Each row below has a hidden score, from 0 to 16, with 8 about the middle. What is it?
tensor([  7, -15,   7, -34,  14, -23, -11,  16]) -> 3
tensor([ 25,  17, -76, -11,  22,  -2,  28, -19]) -> 11
tensor([-73,  13, -28,  48,  18,   7,  13,  30]) -> 7
tensor([-11,  47, -56,  11,  32,  23,   1, -16]) -> 8
tensor([  7, -20, -18, -43,  41,  17, -19,  28]) -> 8
tensor([  13,    7,   43,   -3, -127,   41,  -24,  -20]) -> 15
tensor([-64,  13,   7,   6, -32, -12,   8, -19]) -> 7
tensor([ 18,   6,  25, -37,  45,  30,   5, -12]) -> 10
tensor([ 86, -96,  36, -34, -49, -48,  -6, -14]) -> 12
tensor([  2, -23,  42, -59,  23,  23,  20, -65]) -> 16
tensor([-14,  15, -14,   5,  14, -14,  25, -59]) -> 10
tensor([ 16,  26, -19,  53,  20, -12, -37,  17]) -> 1
tensor([ 69, -46,  30, -37, -10, -14,  38, -75]) -> 16
tensor([ 63, -48, -17,  94, -21,  28, -36,  -8]) -> 16
tensor([-15,  25,  65,  -5,  -8,  -6,  18,   7]) -> 3
tensor([-53, -92,  26,  80, -67,  -5, -95, 106]) -> 5
tensor([-30,  13, -13, -41,  30,  21,  -6, -11]) -> 8
tensor([-20,   2, -49,   3, -65,  67, -32, -60]) -> 16
tensor([ 90, -18, -57, -76,  -3,  -9,  28, -59]) -> 16
tensor([ 50,  -2,  25, -36,   6,  19,  20, -59]) -> 15
tensor([ 8, 31, -5, 17, 31, 10, -5, -2]) -> 5
tensor([ 37, -16, -53, -37, -60, -27, -26, -63]) -> 11
tensor([-28, -93,  -8,  54, -61, -40, -76,  -5]) -> 9
tensor([-59,  -5,  28,   8,  25,  -3, -33,  -3]) -> 3
tensor([ -57, -127,  -13,   82,  -66,  -58,  -98,   93]) -> 3
tensor([-26,  41, -23,  59,  23,  20,  -5,   1]) -> 7
tensor([-37,  38, -24,   8,  45,  15,  10,  10]) -> 5
tensor([ 47, -10,   2, -64,   5,   3, -42, -87]) -> 11
tensor([-66,  26, -11, -49,  22,   4,  89,  65]) -> 6
tensor([  5,   1,  19, -25,  19, -11, -12,  89]) -> 0
tensor([-24,  14,  22, -19,  -6,   7,  34,  -8]) -> 9
tensor([-11,  10, -16,  70,  29,  10,  30,  58]) -> 7
tensor([17, 12, -5,  2, 43, 29,  7,  4]) -> 10
tensor([-54,  58,  84, -30,   9, -18,  50,   5]) -> 0
tensor([ -5,  36, -20,  19, -24,  12, -17, -47]) -> 9
tensor([ 31, -17, -29,  47,  27, -14, -30,  17]) -> 6
tensor([ 10,  38, -32,   2, -51,  30,  -4, -42]) -> 13
tensor([  6,  36,  11,  16, -19, -10, -20, -30]) -> 4
tensor([25, 62, -4,  4, -6,  1,  9, -3]) -> 3
tensor([-83,  39,  67, -45,  27,   1,  70,   1]) -> 4
tensor([ 73, -34, -43, -86,  74, -12,  78,  -8]) -> 14
tensor([  0, -77,  -1,   3, -15, -24, -39,   7]) -> 10
tensor([-29, -30,   0,  -3,  18,  -2,  51,  11]) -> 12
tensor([-84, -47,  24,  54,  -3, -20,  13,  17]) -> 9
tensor([ 26, -10,   3, -45,  23,   4,   0, -67]) -> 12
tensor([-35, -32, -42,  64, -43, -10,  13,  24]) -> 12
tensor([ 34, -17,  28, -64,  18, -60,   7, -14]) -> 0
tensor([ 42,  13,  26,  -1, -16,  -2, -51, -36]) -> 5
tensor([ 39,  -5, -13,  22,  21,   2, -35,   7]) -> 6
tensor([ 27,  31, -32,   0,  24,  -3,  32,  -7]) -> 7
tensor([  2,  11,  14,  45,  38, -23,  16,  27]) -> 2
tensor([  1,  40,  35, -32,  30,  15,  31,  -9]) -> 6
tensor([-34,  16,  -7,  -9,  29, -22, 117,  -4]) -> 10
tensor([-14,  49, -25,  41,  32,   0,   1,  28]) -> 1
tensor([-48, -39, -71,  37,  46, -33,  10,  67]) -> 4
tensor([-24,   9,  23, -36, -46,  24, -36,   5]) -> 7
tensor([ -9,   9, -56,   6,  52,   8,  11,  -2]) -> 9
tensor([ 17,   8, -11,   3,  31,  26,  30,  30]) -> 10
tensor([  9,   8, -42,  55, -40,   6,   0,  -8]) -> 12
